Each row is where one point has got to under a steady rotation. How many ticks took it there?
The counts run from 0 to 232.
[ -4  36  14  26  12  55  59  -5   4   8 -13 -33 -13  35  26   4  24  24
  -6   6   1 -21 -39   9  14 -18  -9   5   6   4  -2 -29  48  27  77 -40
   0   3 -21 -49  45 -14  23  14   2  -9  10 -56  37 -15   6 -34  -1] : 59
[ 21   3  24  10  30  32  47  -3  20 -14 -36 -18   1   4   5 -26 -21   0
  12  21  25  23   7 -14  -7 -18 -14  39 -17   5 -13 -34  13  71  38 -38
  37  22  12 -45  39 -22   1  54 -16  30 -11 -43  19 -25  41 -27  40] : 130
[ 29 -20  -1  24 -12  -3 -15  -2  22   6 -19 -32  33  13   6 -45 -41   7
   2  -8  66  43  24 -14   2 -37 -46  19   0 -22 -13 -57  -9  76   3 -39
 -16  14   6 -22  38 -48  13  35   7  11 -22   8  11  -8  34 -41  40] : 125
[ 14 -32   6  38   7  17 -17  -5  40  26 -32  35  26  22  -4 -19 -16 -18
 -10  33  26  41  45  14 -17  -4 -31   3 -13   1 -17 -44   5  18   8 -37
  -4   2  11 -10  45 -37 -28  55 -12  12  10 -42  25  50  11  12  45] : 132
[ 21 -36  70   1   5  26   2  40  -4  36 -37  16  32  24  -7 -41  39  22
  46  34  35  19  29  10   0 -28   3  24 -37 -39   7   0 -30  22   7 -15
  -5  33  -9 -11   2 -16 -36  40  40   6  34  -4   6  -9  35 -21  39] : 221
[ 12 -49  30 -33   5  13   3  12   3  65 -35 -37  31  59  22 -63  -4  13
  10   6  17  13  30   0 -15 -42  -5  -7 -19 -39  -5 -17 -31  38  -7 -27
 -47  22  42  26   5 -19 -26  41  36  10  16   4   1  13  32 -21   2] : 7
[  9 -16  19  -3  67  44  58  16 -16  39 -39  40  -5  -3 -21 -47   7  13
  33  27   1  -1  36  -2 -17 -30   2 -21  16 -10  -5 -60   3  -6  -4 -36
  -2  13  -5  -1  35  -1  -9  55  28  25   9 -58  10   0  14  -3  19] : 1
[ 20 -36   8  17 -15  -2 -41  13   0  24  13 -24  36 -13  23 -55 -20  -5
 -12 -12  57  20  13  -9  -7 -60 -38   9  -8 -22 -30 -26  -8  68 -10 -52
 -22   6  15 -11  29 -55   3  49  36  -4  -9  24   2  28   5 -28  15] : 116
[-25 -39  33  25  -2  34   8  -3  -7  63 -17 -19  22  59  20 -28  44   5
  14  12  28 -45   4  16   2 -39   9 -31 -19 -15   8   6  -7  29  48 -21
 -54  33   1 -14  16  17 -59   6  42 -49   2  -6   6   6  -9  11 -31] : 78
[ -7  -2  32  29  56  43  21  23  -6  24 -31  33   3  -8 -31 -31  23  39
  21   1  14 -13  25  11   7 -23 -12 -16  10  -7 -21 -66  15  -2  18 -54
  31  10 -71 -38  66  21  23  28  21  12   5 -36  -8  -5  -2  -4  -4] : 202
[  5 -38  -1  31  19  25 -23  18  -6  11  14  50  21 -46   9 -30  10 -27
   9  22  40  11  14  17 -10 -59 -25   5  -7 -17 -24 -10   9  30  -4 -57
  -3  23   5   4  39 -22 -24  60  49  18  18 -20  17  48 -26   9  44] : 111
[ -9   1  17  26 -51  19  -3  -6  26  39 -21 -47  30  71  21 -27  22  20
   1  -2  39 -23   9  14   8 -31 -29 -10  -7 -23  -1 -42  -1  23  50 -22
 -61   9 -25 -50  27 -16 -11  -4   4 -52   6   4  15 -13  14 -34 -34] : 66
[ 22  16  11  25   3   2  28  -5  27  10 -58 -14  22  25  -8 -19 -36  11
  -3   2  59  45  24  -2 -12   0 -39  17  -5  22  -1 -60  -4  38  13 -38
  -3  12 -13 -53  33 -31  26  28 -15  19 -41 -10  27 -27  49 -39  44] : 134
[-25 -48  34  16  11  38  -9  41 -14  23 -12  22  34   5  -1 -20  39 -22
  49  18  65 -12  25  26   5 -64 -14   6 -19 -12  15  24 -32  36  29 -25
 -31  47 -15  -9   4  36 -32  14  56  -7  24  20   3  -4   2  -5  -6] : 91
[-18  -8  17  35  -6 -16   7  17  16  63 -43  29  41  84   9  41  38 -13
  -5  34  33  32  37  39 -27   0 -27   5   0  29   4 -19 -19 -16  33 -25
 -40 -12  12  11  19 -11 -26  50   3  -4  -3 -24  51  36  13  -7  26] : 153
[ 18 -41  50  20  -2  -8 -24   4 -10  84 -16   8  44  44  -4 -60  19  47
 -16   4  15 -10  38  -7 -12 -36  -4 -33 -10 -30 -16 -21 -11   8 -28 -34
 -13  -2 -10 -19  18 -27 -26  36  52 -32  -3   0  -1  21   2  -7  20] : 216
[-10  32   0  28 -42  17  -1  21  23   7 -15 -43  19  32   9   4  21  19
   3  -1  47  28  -1  13   9 -22 -48  28   8 -13  -3 -66  20  17  45 -32
 -31  -6 -54 -52  28 -20  29  -3 -27 -31   8   4  40 -21  19 -44   4] : 54
[ -1  15  42   3  25  20  20  13  -4  18  -5 -59   2  21 -20 -51   7  50
   0 -32  23 -35  -2  -9  18 -45 -37 -11   3 -23 -22 -51  12  61  28 -50
  16  10 -38 -46  50  11  34   9  32   1   9 -10 -16 -27   0 -28 -41] : 197
[ 19 -18  20  13 -11  21   3 -11  40   6 -23 -38  20  17  15 -43 -21  -2
  11  13  38  27   7  -8  12 -28 -23  34 -42 -17 -13 -16   3  90  32 -36
   5  27  39 -19  46 -38 -18  52   1  13  15 -25   8   1  32 -18  37] : 129
[  1 -21  30  27 -12  19  -1  -2  48  34 -48   1  17  62  11   7   3 -15
   9  49  25  48  29  26 -11   4 -25  24 -40   1  11 -14  -6  39  39 -23
 -16  21  23   0  26 -31 -49  58 -14   2   9 -31  25  20  28 -13  43] : 141
[  1 -41  31 -18  52  35  42  10 -14  78 -36  24   9  19   1 -30   7  -9
  23  31   5  18  27  14 -27 -12  13 -15   6 -21   0 -21   0  -4  -7 -46
  -3  21  33  25  17 -15 -27  60  32  34  25 -36  12  31   4   5  35] : 10
[ 34 -11  64  -6  42  25  39   9 -34  42 -33 -24  21  27   3 -57  19  48
  15   1  13 -18  -3 -24   2 -24  16   1 -15 -13 -10 -18  -7  34   0 -28
  22  24 -17 -48   4 -21  -4  22  36   7 -10 -10   2 -36  51 -36  30] : 218
[-18  11  26  42  25  61  52   3 -16  32 -36  23  -3  22 -10   0  39  -4
  27  21  28 -26  29  29  -1   4   2 -31  21   7   1 -43   8 -28  66 -21
 -27  13 -57 -57  32  19   9   8   7 -13  -8 -40  37 -22   7  -8  -9] : 72
[-24 -20  18  29  20  34  31 -14 -33  75 -23   7   8  46  29 -31  34  22
 -12   6   5 -51  13  20 -17 -29   5 -61  14  -1  -8 -11   4  -7  25 -26
 -48  -4  -8 -31  25  -6 -18  11  43 -43 -16 -24  18  15 -21  -5 -33] : 77
[-26  -2  29  13  29  24  37  15 -44  31 -37  10  23  11 -13 -18  25   8
  28  -8  64 -19  27  17   1 -36 -14 -28  27  17   4 -22 -26  -1  29 -21
 -40  32 -52 -62   4  20  36 -18  54  -5 -41  13   6 -44  16 -22 -14] : 84
[-10  30  34  11  33   8  67  18  -4  30 -54  -1  12  75  10  40  23   3
  23  27  33  40   7  21 -23   9 -12  28  -5  49  14  -9   0  12  65 -23
  -3  17  23 -27  14   8  -2  31 -20  25 -13 -43  37 -22  45 -19  25] : 151
[ 23 -19   5  31  37  18  25 -35  -6  34  -1  -2   8  14  30 -43 -37   9
 -51  -8   0   1  10 -25 -21 -20 -15  -7   4   2 -37 -40  31  45  -5 -55
  14  -3  31 -25  52 -59   6  63  16  15 -31 -40  33  40  -5 -13  48] : 127
[-20  -3  16   8 -25 -22  -9  29  14  45 -50 -22  39  84  17  39  21   4
  11  17  48  51  29  20 -23 -17 -36  28  -6  23  20 -14 -24  14  35  -9
 -49   3  14 -12   6  -7  -7  23 -11 -17  -7  10  34   2  39 -22   5] : 154
[ -2 -10   4 -27  39 -16  34  13 -57  81  -8 -12  28  21  24   5   7   7
 -12  -9  14  31 -42   4 -35 -11 -23  -4  34   8 -24 -23   6  -9  -7 -51
  16   7  13  -5  11 -35  57  30  18  17 -26   3  50  12  14 -31  43] : 26
[-31  27  13   8  50  10  70  20 -37  35 -20  10   5  47   9  52  44  -9
  12  20   6  -1  -8  21 -31 -15  -4  17  24  50   3   9  17   5  57 -43
  -4   9  20 -10  31  11   4  35  10  10 -12 -52  36   0   6 -11  10] : 160
[ 25 -21  61 -10  59  31  46   7 -47  71 -24  23  12  26  -3 -41  34  43
   7  16 -11 -32  -1  -8  -2 -18  19 -19  -6  -7 -18 -12  14  10  -9 -43
  34  17  -6 -33  26 -20 -10  44  43  10   9 -42  22   3  17  -8  40] : 219
[-24   0  15  36  46  44  13  20 -18  26  15   9  -7 -12  -3 -12  39  21
   1  -3   5 -30   3  24  -7 -49 -22  -3  20  -5 -29 -36  41  10  36 -61
   6   1 -21  -7  68  28  13  42  22  -5  43 -47  -1  37 -50   3 -24] : 190
[-14   4  23   7   7  23  -5  30   0   0  17 -62  12  15  -3 -17  16  30
  17 -26  33 -28 -19   8  15 -75 -41  25  -6 -26  -9 -31  23  67  52 -54
 -13  21  -7  -9  47  22  18   7  26 -16  38  -2 -22 -14 -21 -33 -48] : 188
[-27  -1 -11  30  15   4 -10  24 -26  43  24 -20  10  22   2 -18  14  27
 -13 -30  16 -34  -6  16 -21 -61 -42 -18  40  -3 -35 -46  24   7   7 -61
 -25 -17 -22 -12  54   6  36  14  37 -22  12 -22   5  45 -51 -13 -31] : 186
[ -4  40  -7  30   9  39  44  10  -5  17  -7   0 -19  -8  13  23  33   6
   5  21  18  -4 -22  15   0  -1 -29  28  18  10  -8 -43  44 -10  63 -49
   8  -7 -39 -40  52 -25  30  26 -17   3  21 -52  63   2  -6 -24  30] : 51
[-11 -25  14  38  -2   3 -45  18  16  46   9  -6  26  15  -9 -36   9  36
 -10 -20  20 -18  34  23   4 -45 -44 -28  22 -27 -31 -59  16  12   3 -49
 -27  -4 -44 -15  63  -3   6  22  32 -21  16  -2 -11  34 -39   0 -38] : 195
[ -3  13  11  19  28   2  55   0  11  37 -61  12  18  48  -6  12   0  -1
   5  23  36  35  30   8 -19   8 -17   4  19  36  -1 -41  -8   6  29 -34
  -5  -6   3 -46  22 -21  19  41 -22  20 -41 -38  35  -7  55 -27  50] : 143
